Each path is a new rotation, seen through one point. The rows after it are directions, each followed by how far the rotation turns it, in degrees a step (0 if it stays put).
Each turn is a multiple of 5 degrees from 10 to 175, or 0.
Each row of a path follows its step; steps can be skipped.

step 0: [ -1   2   8 -22 -21   3  -7 -13  -4   5  26  13  17  -6  -3  -8 -12   3
  -2 -14  -5  -2  10  -9 -24  -4  13  15  -7  -4  17   0  -7   5  16 -14
   5 -20  12   6 -17  -8   6  -1   4]
step 1: [  5  11 -11 -28   0  -4 -16  -8  10   3   1   4  19  23  -6   5 -15  15
   1  -8   9 -26  18   1   3   3 -19  -9  16   7  10  -3   4  11   7  -7
 -10  -1  -3   5   5  -3  20  16   7]
step 2: [  8  -5  -9  -9   2  -8  11   0  27   9   2   2  -1  -9  -6  19 -16  -8
   9   5  18  -9   7  -4  -3   3  13  -6   8  -1  -8  -2  -3   0  18 -23
  -5  -9 -13  -5  12   8  25 -20 -23]
step 3: [ -6   1 -14   2  -8  -1 -18 -29  -6   9  -8  12 -13 -14 -21  -4  -1   5
  -4  18   9  -2  -5   6 -21   1  11 -12  11   3 -21   5   8  -1  -9  -6
  -3  -1 -18  23  -5  -7  13   1 -16]
step 4: [ -5 -18 -12   2 -18  -6 -13   6  -4 -13  -8   4   0 -33  -7  -6  -2   4
  -2  -2  17   2   9  -1   8  17   0 -23  -3 -14  13   1   0  27  -2 -14
  10   8  -1  -1  -7 -12  -6  11 -16]
step 5: [-16  -3   3  25  -3  -8 -16 -24   1   9  14  -5  23 -17  -3   3  -5  -1
  13   6   6 -20  20 -11  -1   0  18  12   5  -5  22  -1  -9  15  -4  12
   2  13   8  -2  -7   7  -5  -2  -7]
step 6: [ -6 -13  12 -11  -5  -4   6 -19  -7  13 -12 -22  16   3   5  13  -4  35
   1 -16  11  -9  -1  -7   2   4  -7   0  -3  -8  -4  -1   2  25  14  17
  -4   1  -3  14  -9   7  10 -16   0]
step 7: [ 19 -30   8 -11   3 -17 -11  -5   2  14 -17  -8   4  12 -19  20  -6 -13
   7  10  -2 -15   3  11   6  15   6  22  -8 -10  -3  -4  22   9   1  -7
   3 -10   7  -1  -7  -3   8  -7  -2]
step 8: [ -2   9  10   2 -17  -3 -22   5   4  -1  -4  -5   2  -7   2 -13  -8   3
  -4   2 -14 -32 -11  13   4   0  -5   7  -4  -7 -19  -7   2   0 -10  -7
   0 -26  -7   1 -13   2   7 -13 -34]
step 9: [  8  -1   6  13   7  12 -18  13  -1  -3 -20   8  21 -18  -1   0   9   5
  -9  -2   4 -12   2  -9 -12   9  -4  -3  23 -28   2   8   7  -2  10 -14
 -27 -17  -5  -1  -7 -17  -9   4  -4]
Speeds:
[  3  -1  -2   2   0   1  -3   4   6   2  -7   5  -2  -5  -2   3   2   4
   4   3  -8  -3  -4   4  -6   2  -1  -6   2   3 -10  -2   1  -4  -1  -4
   0   0   3  -2   7   1  -2  -1  -6]	65
[-2  1  5  0  4 -3 -6  0  0  0 -5  0 -5  4 -9 -2 -3 -2  1  0  0  4 -5 -2
  1 -6  0 -1 -6 -1 -2  6  2  0  3 -8 10  4 -6  1 -4  0 -1 -5  0]	85

step 0: [ -4 -14 -15   6  12  -5   7   8  21  -9 -22   9   2  10   1  -2  19  -2
 -17 -18   7  -1  -1   4 -11 -17  15  12 -23  25  -4 -22   5   3  14   7
  -7  17  -3  24   9  11  21   4   7]
step 1: [  9  -5 -18 -24  19  -1 -17  -2  -5 -34   1   7  11 -10  15  -2 -23 -17
  -6   1   5  -8 -10   5 -10  12  11  -8  12 -11 -21  -9 -17 -12  16   7
  19   2   6  13  13   3 -10  -3 -17]
step 2: [ 17  -9 -11  -9  -1  -7 -20  25  -3   9 -22  -4  14  -6  -5 -19  -2   7
   6 -14  -6 -21   7   7  27  -8  -2  -4  12  -6   2  -5 -17  -6 -23   0
  -3  14 -11  12 -29  -8  14  14  -7]
step 3: [ -3 -31  11 -10   6  -4  -4  10  11  -4 -23   9   1  -9   2  12  19   0
   1  28  -7  -5 -14   5  -1 -15   8   7 -14   5   7  -6  19 -15   9 -13
  -2  26  -3   7  -6  24 -27   3 -12]
step 4: [ -3   2 -39  -7  11 -21  19 -10   0 -21   4   5   2 -10  10  -3 -13  -8
  20   1   6   1   3  13   9 -33   8  -2 -25   1 -13 -11  -8  -2   7   4
   0  -8   1   7 -10 -15 -18  14   2]
step 5: [ 17   6   7 -23   0  -6 -10   2  -2   5 -21  -7  11   5  20 -14   8  -9
   5 -11 -22   2  18  -4  20 -15  11 -15   5 -15 -27  -6   4  -3   9 -10
 -13  14   2 -15  10 -10   8 -16 -25]
step 6: [-17   5   1   0  32  -9 -32   4  -3   7 -23   5 -11 -13  -2  10  13   8
  -1 -24 -19  -2 -10  -1  -5 -13   2   6 -11  12  18 -13  -4   6  16   2
 -18  -7  -3  18 -17  12  -4  -1 -13]
step 7: [  0   0  -6 -17  19   0  12 -17 -19 -19  -3  11  11   9  -2  22  -6   3
  11  -5  -8   2 -11  23  -3   1  20  -1  10  -1  -8  -9 -15  -1   4 -34
  22  11  16 -12 -11   6 -17  21  -5]
step 8: [  0  14 -10 -27  12  -2   1 -13 -25   0 -14 -14  12  -2  -1  -5  11   2
   2   4 -13  -8  30 -21  16 -19  -5   6  12 -18   1   1  16 -11  -9   2
  -8   9 -13  14 -12 -16   0  18  23]
step 9: [  8  14  19  -8   7   9  -9 -11  -2  16   3  30 -17   6  25   6  15  -2
   4  -1  -3 -22 -14  -6  11 -28  -3  -7  -5  19  -1 -20   9   1   4  -5
 -12  17 -13   3  10  22 -14  -1   2]
Speeds:
[ 2  5 -3  2 -5  1  3  4  1 -4  0 -2  2 -1  6  0 -1  5 -2 -8  0 -4 -4 -2
  2  0 -1 -7 -4  6  4 -5  9  7 -6 -3  5 -4  1  2 -2 -3 -1  5 -2]	160
[ 6  2  6 -5 -6  1  5  3  1  0 -5 -1  0 -3 -1  6  0  2 -1 -2 -1  2 -5  2
 -7 -6  2 -3 -1  5 -7  4 -3 -2 -2  0  3  9  2 -9  3  1  6  0  2]	160
[ 1  0  3  5 -2 -2  9  2 -3 -6  0  3  3 -2 -3  0  1 -2 -2  5  3 -7  7 -4
  3 -3  6  0 -4  1 -1  4  4  0  4 -5 -5  1 -2 -3 -1  0 -7  3 11]	80
[ 3  6 -1  5  1  0 -5  2 -3 -5 -4 -1 -1  2 -5  2 -2 -4 -4 -7  3  4  3 -5
  0  7  1 -2 -5  2 -2 -4 -1 -5  9 -4 -3 -2  6 -3 -2  3  7  1 -3]	65
[ 5  2  9  3 -1 -1 -5  6  1  0 -3  6  3 -1 -1  5  2  1  3 -2 -2 -6 -3  5
  3  2  0  1  2  1  7 10 -6  0 -1 -1 -5 -7 -1  0 -3  0 -1 -2 -6]	95
[ 1  2  2  5  7  2 -1  0  2 -5 -3  4  0  5 -3 -3 -3  1  1  2 -1  2 -3  4
 -8 -1 -4  2 -1 10  3 -5  6  1  3  5 -1  4 -9 -5 -3  1 -6 -4 -1]	120
[ 3  9 -3 -3  5  0  8 -1  6 -3  1 -1  5  1  2 -1 -3  1  3  1 -1  6 -6 -1
  0 10  5  1  2 -2 -7  3 -3 -4 -2  3 -4 -1  1  2 -1 -6 -6  4  1]	115
